In the rows, zero is written as 128.
Each path below is one point turned by a fixed rotation once a step. After each direction that follows a path, write how fast that rotation turns it, in degrees per step (0 if it stays still).
Each turn is a multiple of 5 degrees from 10 to 175, or 0.
Each row of a path follows its step; steps can be skipped.

step 2: [127 129 135 131 132 128 117 134 129 136 122 138 127 127 122 133 123 134
 120 135 118 138 121 124 137 123 123 115 130 124 131 127 130 132 119 145
 129 136 123 130 126 117 123 118 122 134 128 136 125 137 119]
step 5: [125 124 131 135 136 122 129 121 128 125 126 125 114 125 133 133 133 134
 120 124 117 129 122 127 110 129 133 118 112 126 127 121 133 143 130 127
 123 125 135 122 127 138 133 130 124 127 129 116 125 129 121]
step 11: [117 124 129 126 120 122 121 124 122 140 126 113 112 138 131 120 114 135
 128 122 134 133 132 139 127 128 131 128 121 123 126 120 131 119 135 133
 123 124 136 126 126 132 134 133 122 124 126 138 126 123 127]
step 13: [121 121 139 132 131 144 116 125 119 128 123 122 126 123 131 133 125 130
 136 130 110 130 120 122 125 121 124 128 124 127 114 125 122 137 125 137
 137 134 132 131 129 133 134 124 133 136 120 125 135 130 127]
step 18: [135 123 130 127 125 135 128 136 121 125 131 132 135 125 132 129 114 131
 123 118 129 119 128 138 131 137 123 144 131 131 114 130 134 134 135 136
 124 136 125 139 130 134 125 130 131 145 125 134 125 133 120]
step 21: [129 129 129 124 124 134 132 128 128 138 130 138 119 130 127 127 131 130
 131 124 128 136 113 118 129 133 141 133 122 126 125 125 117 131 126 136
 140 126 132 147 127 131 122 126 144 120 131 122 136 132 131]
step 26: [126 133 120 126 122 129 140 143 131 119 139 138 130 119 136 133 135 142
 124 134 132 120 126 131 124 138 132 140 131 133 127 132 127 131 123 120
 121 134 131 138 128 129 128 131 136 127 121 129 135 125 139]
step 30: [134 127 136 126 124 128 115 125 126 119 123 137 131 120 139 122 138 136
 122 127 137 128 132 129 124 123 139 118 127 142 126 120 138 132 136 138
 116 127 127 128 122 138 131 132 126 131 122 121 123 122 130]
Speeds:
[128 133 124 126 130 129 128 130 127 127 124 131 130 128 126 128 128 126
 128 128 130 129 124 128 127 130 125 128 128 129 129 130 129 129 131 129
 129 127 130 128 129 127 126 127 127 131 128 131 125 129 128] => 175
[130 127 129 128 130 128 132 126 126 128 129 130 127 129 128 126 131 126
 125 128 131 127 126 125 127 125 130 132 126 130 129 127 129 130 128 130
 128 128 126 128 129 129 128 127 128 126 131 127 124 125 127] => 160
[126 126 129 128 127 125 124 127 125 127 128 127 128 126 128 129 130 127
 126 128 131 127 127 127 125 130 128 130 125 128 128 130 126 129 128 128
 125 124 129 128 130 130 132 126 127 129 127 129 132 127 130] => 175
[128 131 127 126 129 125 129 128 126 126 130 128 127 127 127 125 128 128
 129 127 125 129 129 126 129 129 129 125 127 130 132 127 127 132 126 124
 125 129 131 130 129 128 126 127 131 129 130 127 128 130 130] => 155
[129 127 131 126 132 127 128 127 129 129 128 128 127 132 129 128 124 127
 130 128 128 130 128 127 130 130 128 128 129 131 125 129 130 130 131 127
 127 130 127 126 131 130 132 127 126 131 131 131 130 128 128] => 65
[130 129 126 129 129 128 123 126 129 126 129 126 128 127 128 132 130 127
 126 127 130 129 128 126 131 126 129 127 125 126 128 126 131 128 129 125
 128 129 127 128 130 127 126 128 126 129 127 125 126 133 128] => 145
[125 127 130 130 129 127 128 127 128 125 128 129 131 127 127 129 126 128
 132 126 127 130 126 128 126 125 125 128 127 129 128 128 128 129 129 131
 129 128 126 127 127 126 125 125 127 124 132 126 131 129 131] => 100
[127 129 125 129 127 128 124 128 126 126 126 128 127 130 128 126 128 131
 128 123 129 130 128 126 130 128 133 130 130 127 131 128 127 128 127 130
 129 132 127 129 124 128 130 127 126 129 129 130 129 128 127] => 40

step 1: [137 136 134 122 136 118 132 122 132 130 120 126 129 144 134 125 130 142
 125 132 123 128 126 124 123 129 128 134 128 139 129 119 124 132 114 127
 131 121 121 128 129 122 130 134 128 135 133 135 123 130 130]
step 2: [129 139 138 131 136 131 128 130 118 122 115 125 129 127 119 126 124 127
 132 135 132 123 132 115 127 130 127 128 136 130 138 124 124 122 126 133
 126 124 125 129 118 119 134 118 127 135 141 129 125 122 125]
step 5: [128 148 139 127 133 130 126 132 118 130 122 127 129 128 121 136 127 135
 133 139 128 118 119 131 124 132 125 128 122 125 125 134 139 126 126 129
 140 124 127 129 123 132 129 124 127 122 138 129 122 120 130]
step 6: [139 130 132 130 116 120 130 129 124 133 128 123 122 138 130 121 123 129
 132 137 121 126 123 127 120 124 113 138 127 125 128 124 130 128 133 133
 124 127 136 125 134 126 128 122 118 125 137 140 128 120 120]
step 8: [127 134 136 133 133 126 127 134 116 124 127 127 127 125 121 133 119 140
 131 125 125 118 122 131 128 137 123 131 137 135 118 119 119 134 131 130
 128 131 136 123 128 134 133 125 132 115 130 131 121 123 120]
step 21: [132 130 134 125 133 119 129 128 134 137 123 124 128 134 133 128 124 138
 131 136 136 125 117 128 135 134 116 143 137 134 129 126 127 128 122 131
 137 126 113 132 132 126 129 120 130 126 130 133 128 135 127]
step 30: [129 133 129 124 132 121 132 130 130 131 124 131 131 138 128 139 125 133
 123 137 133 119 119 128 131 131 113 124 127 126 118 123 126 139 118 118
 129 129 122 127 116 135 129 132 130 113 127 131 121 127 130]
step 32: [138 132 133 125 127 127 136 129 130 121 124 128 128 132 123 128 130 131
 117 144 130 127 133 127 130 135 123 132 126 137 136 133 121 128 128 121
 118 127 129 136 111 119 136 127 122 128 132 134 130 125 121]
Speeds:
[127 126 125 126 129 128 132 128 127 127 129 127 126 126 128 131 130 126
 123 127 132 128 130 127 125 130 127 127 127 130 127 126 129 128 126 124
 125 128 129 130 127 127 126 129 127 127 125 129 128 127 128] => 20
[125 127 129 129 128 128 128 129 127 126 128 124 131 126 125 126 128 129
 129 127 130 129 130 123 131 127 125 130 129 127 130 127 128 126 126 131
 127 127 128 127 132 129 124 128 126 125 128 128 130 128 126] => 175
[126 123 129 128 128 132 126 125 127 128 129 131 127 129 128 129 124 129
 126 130 128 130 129 127 128 125 131 132 127 129 128 126 128 128 129 130
 127 128 128 130 125 128 129 126 128 127 128 127 130 127 124] => 85
[128 130 127 129 129 126 128 127 128 129 128 131 126 128 128 128 131 132
 128 127 128 129 125 129 126 125 128 129 131 130 128 126 127 130 128 131
 130 129 133 128 128 130 126 130 127 124 124 130 127 127 128] => 145
[130 126 127 131 129 129 127 129 127 129 127 126 127 126 128 125 126 127
 129 126 129 129 125 126 125 128 126 126 130 128 126 126 127 128 131 131
 124 132 126 129 127 129 128 126 129 130 129 132 128 125 130] => 175
[128 127 128 124 126 126 125 128 128 127 128 129 129 127 125 130 128 126
 130 126 128 129 125 130 129 123 126 130 130 130 127 129 131 126 129 123
 129 126 126 130 128 128 127 125 128 127 128 130 128 126 131] => 45
[130 128 127 129 131 128 129 129 132 126 125 124 128 129 129 130 126 131
 128 130 129 132 127 131 129 127 129 131 128 129 132 129 129 126 130 127
 125 127 130 128 128 130 126 129 129 131 128 129 127 130 129] => 130

step 2: [119 132 123 119 132 128 125 131 128 136 123 130 129 128 131 131 126 124
 128 117 136 115 118 117 130 122 118 121 125 128 123 126 121 125 130 133
 123 123 123 134 118 126 121 123 142 127 131 116 126 131 129]
step 6: [113 142 129 119 134 131 122 133 133 138 132 125 129 128 125 129 130 133
 123 135 127 119 116 132 135 122 128 125 126 122 130 119 136 131 132 132
 123 129 127 138 128 139 136 140 131 127 129 130 134 127 133]
step 8: [135 122 129 144 121 126 117 124 133 129 128 122 127 134 133 140 136 136
 133 128 131 134 126 131 132 129 126 120 129 126 126 129 117 127 129 127
 138 125 118 134 138 123 133 123 136 130 139 128 122 118 125]
step 9: [136 141 129 128 124 136 121 127 143 133 126 123 128 129 128 135 121 127
 126 125 127 123 119 134 141 116 133 129 125 130 122 129 119 123 129 122
 134 137 142 131 131 127 127 119 128 128 131 125 127 119 121]
step 11: [123 117 122 124 119 126 134 134 139 125 129 133 132 143 131 130 135 131
 131 121 128 122 125 122 128 122 126 126 134 128 128 131 129 131 116 138
 134 120 115 125 124 125 129 136 128 140 131 128 137 126 134]
step 15: [126 130 119 125 126 131 140 124 125 139 130 125 141 132 127 133 133 135
 124 138 125 129 120 132 127 121 128 134 135 117 124 138 129 137 127 128
 131 132 114 132 139 129 125 129 130 139 121 131 123 128 132]
step 17: [117 139 137 139 128 123 119 138 137 138 134 120 121 132 126 131 126 128
 133 126 126 127 127 131 127 129 129 118 130 125 140 116 128 127 129 132
 133 129 136 135 130 125 139 132 134 127 123 127 132 124 133]
step 29: [125 137 133 136 129 119 126 126 132 135 131 126 126 140 131 135 133 126
 130 118 128 128 130 126 128 124 134 127 139 134 131 146 124 125 131 130
 123 125 130 124 135 137 136 134 136 137 132 134 136 117 119]
Speeds:
[132 127 126 127 127 124 128 127 131 131 127 129 125 127 127 129 125 128
 130 126 131 126 130 128 127 127 129 127 125 124 131 126 130 130 126 128
 127 132 126 128 129 126 128 125 129 128 127 128 128 127 129] => 45
[125 122 128 129 129 131 127 130 127 129 125 126 127 128 127 129 130 126
 127 125 132 130 129 128 127 127 125 128 125 130 129 127 129 128 126 129
 128 125 127 128 127 127 126 126 127 128 128 129 123 127 128] => 125
[126 128 129 130 129 128 123 129 128 127 128 129 131 129 126 128 130 129
 131 125 128 128 128 126 126 132 131 125 129 130 127 128 127 131 128 128
 128 127 128 127 131 125 127 126 128 131 127 125 131 130 131] => 115
[128 129 128 130 131 128 130 129 130 130 127 125 128 129 124 125 131 131
 126 130 125 130 129 128 128 129 126 128 126 127 131 125 126 128 131 128
 125 128 126 130 132 130 127 127 128 128 127 128 129 126 128] => 35
[132 129 128 129 128 126 128 128 127 127 128 126 129 128 130 129 131 127
 125 126 128 127 126 128 126 128 132 126 127 127 125 130 129 125 128 128
 127 130 129 127 131 130 123 128 125 129 126 130 124 126 128] => 70
[129 127 128 130 127 129 128 128 129 127 125 127 131 131 128 128 129 129
 126 129 129 127 130 128 127 132 126 127 128 125 131 134 131 128 127 129
 128 130 131 129 125 129 129 131 128 128 129 128 129 128 129] => 100
[125 128 129 127 123 126 128 128 128 125 128 125 130 128 128 127 129 132
 128 128 131 126 130 129 128 127 127 127 126 126 127 124 125 128 127 128
 128 127 130 130 128 126 127 132 124 128 129 129 129 127 126] => 130
[126 129 124 126 129 128 129 129 124 127 125 130 130 127 128 126 128 129
 128 129 129 129 125 124 132 129 129 129 129 126 128 127 131 128 127 129
 126 128 126 130 128 127 123 130 130 131 130 130 130 126 129] => 85

step 0: [123 142 131 123 121 123 118 122 133 131 133 131 131 129 137 136 122 129
 114 126 127 121 123 122 129 123 131 133 133 133 134 112 129 131 124 132
 130 126 130 131 126 123 119 121 131 136 120 125 142 139 133]
step 1: [136 125 115 135 133 130 121 127 129 125 129 123 122 136 131 122 114 127
 135 139 125 132 127 126 120 120 128 135 138 129 124 126 128 130 123 134
 131 129 109 120 116 133 129 135 125 126 125 126 130 133 137]
step 2: [136 130 134 127 127 135 124 127 123 133 126 134 127 135 135 121 131 132
 131 134 124 122 116 127 143 133 125 129 135 128 138 133 121 137 137 117
 124 128 127 133 128 140 123 135 132 123 139 134 142 126 130]
step 6: [118 139 131 121 132 120 127 131 134 127 126 131 131 134 126 138 132 123
 122 130 129 132 126 127 127 110 119 137 128 132 132 122 134 119 116 144
 135 124 124 122 128 121 132 135 125 127 127 119 131 138 122]
step 10: [129 121 120 137 131 140 126 124 125 127 128 129 131 130 142 123 124 130
 129 135 127 118 129 122 129 124 137 126 127 125 119 138 122 138 130 119
 120 134 123 130 128 132 125 142 131 124 114 131 141 132 138]
step 12: [117 137 130 124 134 127 126 129 138 118 132 131 124 124 125 124 122 128
 123 132 120 135 122 129 137 127 119 134 130 125 129 139 127 112 123 131
 138 127 134 126 132 124 132 145 122 133 122 135 138 130 135]
step 26: [120 131 119 135 135 136 118 133 130 118 131 116 124 125 128 132 125 137
 125 141 129 124 124 125 129 127 125 142 134 123 134 124 127 120 125 132
 124 132 121 136 133 135 127 133 115 123 135 126 131 131 137]
step 27: [128 131 131 136 117 130 138 131 130 115 115 136 125 134 135 126 125 126
 120 132 117 127 125 112 141 122 130 133 129 137 125 126 128 132 132 119
 132 124 120 127 129 135 127 126 131 132 131 136 140 126 128]
Speeds:
[126 128 125 128 128 132 128 125 129 127 129 126 130 129 131 128 131 128
 126 130 130 125 126 124 126 125 127 128 126 131 129 129 128 128 128 127
 127 131 129 130 130 123 129 126 127 129 128 124 128 127 127] => 110
[129 129 126 128 128 126 126 127 126 130 130 126 125 127 130 126 128 126
 126 126 132 127 126 128 126 127 130 127 127 130 131 126 130 127 126 126
 125 128 129 125 124 130 127 126 128 126 129 128 129 131 130] => 45
[125 130 129 128 130 125 126 124 127 126 126 130 132 130 127 129 127 130
 128 126 133 130 129 127 126 128 129 129 128 125 128 129 129 130 126 128
 124 129 126 127 128 127 128 128 126 129 127 130 129 126 130] => 115
[126 129 129 129 129 127 129 130 127 127 127 127 130 126 124 127 131 126
 127 126 129 131 129 126 127 127 125 129 126 127 130 128 130 129 128 124
 131 130 132 126 126 128 129 130 128 127 126 126 128 130 125] => 45
[128 124 127 128 128 127 131 128 125 130 129 128 131 130 125 130 124 128
 129 127 128 126 129 127 126 126 129 132 128 129 129 128 126 126 126 129
 127 127 128 132 127 131 129 126 128 125 125 126 127 131 127] => 145
[127 129 128 127 127 129 126 131 125 129 128 128 128 129 131 130 130 130
 128 127 128 131 129 129 130 128 131 129 127 128 129 125 126 128 131 125
 128 132 129 130 132 129 126 128 127 126 127 129 127 131 130] => 135
[129 126 127 128 128 130 128 128 128 129 128 126 128 125 127 128 130 129
 132 130 131 128 124 128 127 127 129 129 132 127 127 128 127 133 131 130
 125 130 130 127 128 132 129 129 127 131 127 126 125 128 128] => 120
